X: several groups of rows, each row roughly a mix of its group's hidden directions
X (106 x 20)
[[-32 -20  -6 -12  23 -15  14 -13  -5   3 -47  11 -23 -42  47  40 -26   1
  -13  12]
 [ 20  33   7  -2 -22 -18  -8 -42  14  13  19  46  46  18 -23 -11  10 -31
   -8  28]
 [-22 -41   7  14  19  29   5  11 -11  13 -16 -22 -13 -18  47  62  -3  10
   -4 -25]
 [ 20  12  -9  15  11 -11 -22  40  18  31  43 -18  11  19  11 -18  60   1
    8 -27]
 [ 11  15  24  39  22 -43  16  41   1   8  37 -37 -26   5   2 -25   4  12
   29 -17]
 [ 36  28  -9  35   2 -15  16  -7  11 -22 -28  -1 -20   9  42  55 -14  30
   20  -6]
 [-18 -21   6   0 -28  26  -6  27 -40  16  32  52 -12  17 -15 -32  15 -30
  -23 -15]
 [-50 -23 -17 -17  31  -4  18 -17   3 -28 -23 -47  -8 -28  -8   5 -38   2
    3  31]
 [-48 -61 -30 -14   3  20 -29  23 -22   6  -1   1 -15 -23  12  -2  11 -22
  -31 -15]
 [-54 -49 -22  -5   6  14 -10  30 -29   8  30  -5 -15  -5 -13 -34  12 -31
  -21  -6]
 [  7  36  -8  44 -17  -2   3 -44  -1  -7  -7  46  10   8  10  50 -22  21
   11 -20]
 [-22  -1  -9   7  24 -19  22 -37  14 -38 -15 -49   7 -11 -11  21 -45   2
   16  39]
 [  8  16  -4 -45  -7  27 -18  -4  19 -18 -41  24  20 -19  40  49  13   2
  -18  20]
 [ 29  27   5   8  21 -32  13 -36  38 -14 -27 -44  15  -7   5  26 -22  26
   26  18]
 [ 21  12   6  -8 -30  43   0 -16  -4  19  28  26  33  45 -44 -28  25 -10
   -2  -6]
 [ 23  43 -11  -8 -13 -23  -1  15   9 -29  17  -3  -9  20 -44 -66   1  13
   16  10]
 [  8  -6 -67 -16  16 -44 -10 -20  27 -22 -33 -21 -10  -4   6 -17   2  -7
   -7  36]
 [ 18  49  -3  -5  -6 -24   9  17  10 -32  27  -9  -3  22 -40 -58   1   4
   20  23]
 [ 28  33  13 -25  16 -13   2 -35  43  -4 -41 -26  28 -21   9  28  -9  30
   15  17]
 [-31 -40  -5 -11 -15  23   5 -30 -27 -12 -30  35  -5 -13  10  33 -34 -28
  -28  21]
 [ 39  38   7   1  -7  20 -21  17  24 -16 -16  -4  11  -2  34  50  19  41
   14 -27]
 [ 18  27 -35 -20  -8 -33  -1 -21  18 -18   2  10  10  20 -36 -55   6 -17
   -1  43]
 [-18  -9   8 -29  -1 -18  24 -22 -12  12 -23  53  -6 -14  17  -2 -14 -42
  -27  50]
 [ 11  32  27 -53   3   4 -19 -17  35   8  -9 -18  47 -21 -33 -27  10  17
    4  11]
 [-18  19 -12  54 -13  -3  17 -45 -20   8   9  54  -1  14  -4  28 -27   8
    7 -23]
 [-15  36 -11 -35  11  -1  46   2   2 -33  -4  -2 -13  15 -24 -41 -12  -1
   11  54]
 [-18 -25 -31  17   4  10 -16  58 -20  12  23   5 -35   6  29  -7  37  -2
   -9 -38]
 [ 17 -11  22  -4 -22  22 -20  10  -5   9  42 -17  26  25 -57 -49  17 -13
    1 -12]
 [  0 -41  12  18  -6  -8  15 -21 -24  18   7 -23 -17  10 -56 -53 -33  -1
    7 -15]
 [-13 -32 -15  44 -23   8   6  20 -45  -4  25  40 -36  26   9   4  -6 -28
  -13 -15]
 [ 21 -24  36   6 -33  28 -33   2 -12  13  34  -8  28  15 -49 -28   6 -10
   -4 -29]
 [ 18  -2 -22  44  -2 -10  12   6 -11 -24 -25   5 -44   6  45  49 -21  21
   10 -17]
 [ 17  44  -6  -5  -4 -28   4  21  11 -34  24 -18  -7  17 -39 -60   1  10
   20  19]
 [-62  -3 -43  22   7  10   3 -51  -6 -10  16  17  27   4 -17  26 -19 -16
   -4  11]
 [ -2 -35  -4   9   7 -44 -42  -9   8   5 -33 -12  -9 -54  31  26 -18   3
  -14 -19]
 [ 20   9   0  -5 -25  46   1 -12  -3  23  30  23  32  49 -39 -25  32  -8
   -2 -10]
 [-42 -40  -6  -6   7 -17  23 -15 -26  17  11  10 -12  -2 -29 -46 -20 -42
  -17  28]
 [ 23  14  -8  15  -2  -2 -32  44  11  24  42  -1  10  20  12 -13  60   1
    2 -34]
 [ 13  14  20  46  19 -38  19  30  -2  15  41 -33 -22  15  -7 -28   4  12
   30 -22]
 [ 32  22  28  14 -20 -10 -43  19  11  -4  26 -19  15  -6 -36 -32   6  28
   17 -44]
 [ 31  23  31  12 -22  -9 -36  20   9  -8  36 -20  20   3 -45 -38   7  17
   17 -29]
 [ -9   7   3 -39  -5  -2   6  -9   0  -4 -35  54   3 -21  39  28  -1 -27
  -28  42]
 [-27 -21  -5 -13  12  -2  13 -21 -11  14 -50  32 -21 -36  43  40 -23   3
  -18   1]
 [ 40  16   7 -14 -11   4 -42  30  18  34   4  12  12  -3  10 -16  51  22
   -4 -44]
 [  3  -8   7   4 -33  26 -16  30 -29  22  32  57  -4  21  -2 -20  32 -24
  -21 -24]
 [-55 -42 -15 -47  16  49   1  -9  -6   3 -14 -19  15 -17  -9   4   1 -13
  -20  16]
 [-17 -40  10  17  11  20  -3 -16  -4  33  -3   5  19  -9  44  68   8 -22
  -16  -8]
 [  9  48 -17 -11  -2 -21  24  14   6 -38  14  -3 -15  24 -32 -55  -3   5
   18  34]
 [-29 -14 -12  55  -2 -15  18 -24 -29  14  34   9 -15  17 -40 -28 -28  -3
   12 -25]
 [-34 -14 -12 -22  25   4  31  24 -15 -17 -41 -15 -54 -28  23  -2 -26  25
    3   2]
 [ 29   6   4  40  -5 -32 -50  13  17  -3   3 -18   2 -22  22  29   5  28
   11 -49]
 [ 28  29  -4  15  23 -28  19 -21  31 -17 -32 -37  -3  -4  25  39 -18  34
   27  10]
 [-21   2 -24   5  38 -18  12  10  13  -5 -31 -19 -25 -27  58  47  -3  21
    6   0]
 [-24 -37 -10   1  24  11   7  35 -14  -8 -25 -39 -47 -25  31  17 -12  26
    3 -25]
 [ -3 -20  11 -22  27  -6  -4  49  12   0  19 -71  -6  -6  -8 -39  22  -3
    7   7]
 [ 25  34   9   7 -25 -27 -14 -41  15   6  19  46  44  15 -20  -5   5 -30
   -7  25]
 [  9  -3   3  14 -24  18 -14  31 -20  30  39  50   1  29  10 -10  44 -26
  -17 -22]
 [ 17  15 -28  30 -27  42 -27 -18   1  -5   8  13  18  28 -17  23  11  35
   10 -52]
 [-20 -35   5  32   4  -5  19 -14 -26  20  24 -23 -18  12 -51 -46 -27   1
   12 -23]
 [  9  14  -9   5  33 -31  13 -23  33 -19 -29 -60   0 -17   9  21 -23  29
   26  15]
 [ 15  26 -20  40  -9  22 -27   0  13 -19  17 -20  14  15  -7  31   9  44
   25 -50]
 [-13 -25   3   5 -28  23 -10  28 -38  20  31  51 -14  17 -10 -29  20 -29
  -23 -21]
 [-26 -35  -5  -3  24  23  15  36 -16 -10 -24 -42 -45 -20  26  16 -13  27
    6 -22]
 [-61 -45 -13 -21  15   7  10  -6 -21 -18 -11 -22 -18 -27 -23 -20 -36 -13
  -11  19]
 [ 54  42   9  23  -1 -21  -9  23  24  19  24  -9   7  24   7 -11  38  24
   24 -28]
 [-31 -19 -14 -39   7  39  48 -15 -17   7  -9  15  -3  23 -14 -19   0 -28
  -15  46]
 [ 28  11   9   9 -24  32  -8   3   2   6  47  -6  33  48 -43 -26  29  -8
    8  -9]
 [ 35   0  35  27 -31   7 -44  14  -1   0  36 -15  22  10 -35 -14   7  10
    9 -44]
 [-25 -38  15  14  18   9   1 -13  -4  26  -8   0  12 -21  48  69  -2 -21
  -15  -2]
 [-23 -26  -5  -3 -19  26 -14  40 -35  19  33  39 -16  10  -6 -32  27 -25
  -23 -22]
 [ 36  34   8  12  13 -27  11 -39  38 -14 -22 -31  24   0   8  37 -16  20
   25  22]
 [ 14  35  -4 -28  -3  13 -16   5  24 -19 -27  25  21 -13  50  56  22   5
   -9  18]
 [-24  -8   7 -35   2  -6  22 -19 -11   8 -30  51  -3 -20  26  11 -13 -36
  -28  46]
 [-13 -36   6  25   2 -12  20 -14 -25  21  23 -22 -18  13 -52 -55 -25  -7
    9 -13]
 [ 29  33   1  10  27 -32   7 -25  46  -6  -7 -51  27   1   8  24   1  19
   27  19]
 [ 22  35   1 -19 -10  20 -13 -11  22 -17 -35  27  21 -10  41  62   9  18
   -4   4]
 [-24 -11  13  20  30 -49  -2   8   7  -6  -5 -18  -9 -41  49  45 -19 -16
   -1  17]
 [-17  15  -2 -21  -5   0  10 -21  -4  -3 -30  64   5 -17  39  40  -8 -21
  -23  32]
 [  4 -33  -5  27  15  16 -17  38   5   9  40 -63   6  18   5   8  33  -4
    9 -25]
 [ 28   2   3  33   1  -2 -14  22   7  -2  29 -55  -4  20 -29 -26  10  31
   28 -42]
 [ 11 -43   1  28  -4 -42 -49 -21  10  13  -2  -8  21 -28  23  34  -3 -31
  -19  -6]
 [-20 -16   9 -32  -1  -8  26 -34 -11  13 -30  45   0 -14   8   1 -21 -38
  -26  48]
 [-18 -34  10 -17   4 -27  26 -11 -21  22   1  18 -17  -2 -20 -50 -16 -46
  -19  39]
 [ 21  28  14 -35   0   5 -12  25  20 -17 -35  16   3 -23  56  46  17   9
   -9  15]
 [ 14  47 -27   9  17 -46   3  24  25 -40  12 -33 -16   6  -3 -28   4  18
   26  19]
 [-19   3  17 -31   8   9   7  34  -9  31  29  -1  -5   1 -34 -73  25  -1
   -1 -10]
 [ 47  43  26  11 -10 -11  32 -33  10 -10 -33  19  -4  11  10  30 -30  26
   20  11]
 [-26 -26  10 -42   3  -4  23 -19 -15  13 -29  36  -5 -19   9  -9 -16 -40
  -29  47]
 [-19  27 -34 -10  33 -36  30   2  14 -25 -34  -4 -31 -18  39  15 -13  13
    8  33]
 [-42 -45 -15  12 -15  13   9   6 -47 -24  -6  19 -44  -7 -11 -10 -41 -15
  -15  -4]
 [ 17 -13  19  -3 -22  23 -16  11  -5   3  42 -23  23  28 -57 -50  15 -13
    2  -7]
 [-11 -28   5  31   8 -14  17   5 -20  22  36 -31 -19  17 -45 -56 -11  -4
   14 -19]
 [ -4  24 -14  53 -20  -2   7 -43 -16   3   6  55   0  15  -3  30 -25  12
    8 -28]
 [-32 -29   5  -1 -21  23  10  21 -47   9  25  44 -23  12 -21 -38  -3 -29
  -20  -6]
 [ -8 -48  -2  -7 -14 -12 -14 -40 -15  22 -31  41   3 -24  13  17 -20 -36
  -35  11]
 [  4 -39  22  -4  10 -14  21  11 -15  28  15 -36 -20   9 -39 -66  -7 -13
    4   2]
 [-26 -25   9 -20 -12  15  20 -37 -25 -20 -42  24 -14 -20 -11  11 -55  -8
  -15  23]
 [ -3  -4 -15   2  19  17   2  51   0 -14   0 -54 -37   0   3 -16  11  44
   21 -36]
 [-18 -39  15 -20  -1   3  35 -40 -24  33 -17  23  -7   1 -27 -31 -27 -29
  -17  25]
 [ 12  21  20   7  -2 -10  44 -47   0 -24 -32   6  -5   3  -6  25 -54   8
   15  34]
 [-29 -33   2 -50   5   2  15  -9 -12  12 -20  21  -2 -16   0 -22  -4 -45
  -32  48]
 [ 43  31  15 -28  -5  17 -20  23  29 -16 -30  -6  11 -10  42  42  24  26
    2  -3]
 [-10  -7  14  -6 -13   5  24 -52 -13 -27 -33  20   4  -8 -14  25 -58 -11
   -6  36]
 [ 12  30  33 -54 -14  21   0 -35  15  -4 -41  27  32 -21 -13   9 -16  14
   -5  19]
 [-42 -38 -13   7   5 -17  18 -15 -27  15  23   6 -12   5 -38 -50 -18 -37
  -11  17]
 [ 25   1   1   8 -26  42  -6   0  -4  17  41   5  28  50 -39 -24  34  -9
    2 -16]]

one row of each group, then the others: which group is each in?
[-10 -22   8 -66   7   5   3  16   2   2 -29   8   0 -23  21 -11  12 -34
 -31  48]
B
[ 22 -15  12  -4 -28  16 -25  -1  -3   8  36  -9  28  27 -58 -50  15 -20
  -5  -6]
J
[ 64  53  28  14  -2 -25  16 -11  27  17  -4   1  10  20   3   0  10  28
  27  -7]
R

[ 13  42  -2   6  13  -8  -2  42  18 -27  19 -47 -12   5 -13 -25  11  43
  34 -19]
J
[-39  20 -42  29  -1  27 -21 -26   5 -28  10   9  25  -2   5  55  -6  20
   6 -21]
B
[ -3  30 -10 -25   2  19 -16  -2  23 -22 -27  19  24 -18  46  63  14   7
 -10  16]
B
[ 19  -4  -6  33   4 -34 -43   1  17   4 -15 -10  -1 -32  40  45   0  23
   2 -41]
J
[ 37  32  11 -14 -10   2  -7 -32  26 -16 -49  11  17 -15  23  50 -15  30
   5   5]
R
[ 17  27  -8   1 -26  11  -4 -40   3  -7 -31  64  16   2  23  49  -9   4
 -10   4]
B
[  5   2 -18  13  11  -7 -29  53   9  19  41 -23  -3  10   7 -27  53   7
   6 -36]
R
[  5  19 -11  15 -29   9   2 -46 -11   0 -22  75   6   6  11  37 -18   1
 -11  -5]
B
[ 16  33 -14  -6 -22  10 -16 -29  12 -20 -30  51  21  -4  31  56  -1   6
 -11   7]
B
[ 27  28 -17  -9 -21 -33 -10 -12  11 -18  16  13  10  21 -46 -62   3 -15
   1  27]
J
[-50 -30 -19  27   7 -10  19 -21 -29  16  33   8  -9  11 -39 -38 -20 -26
  -3   1]
B
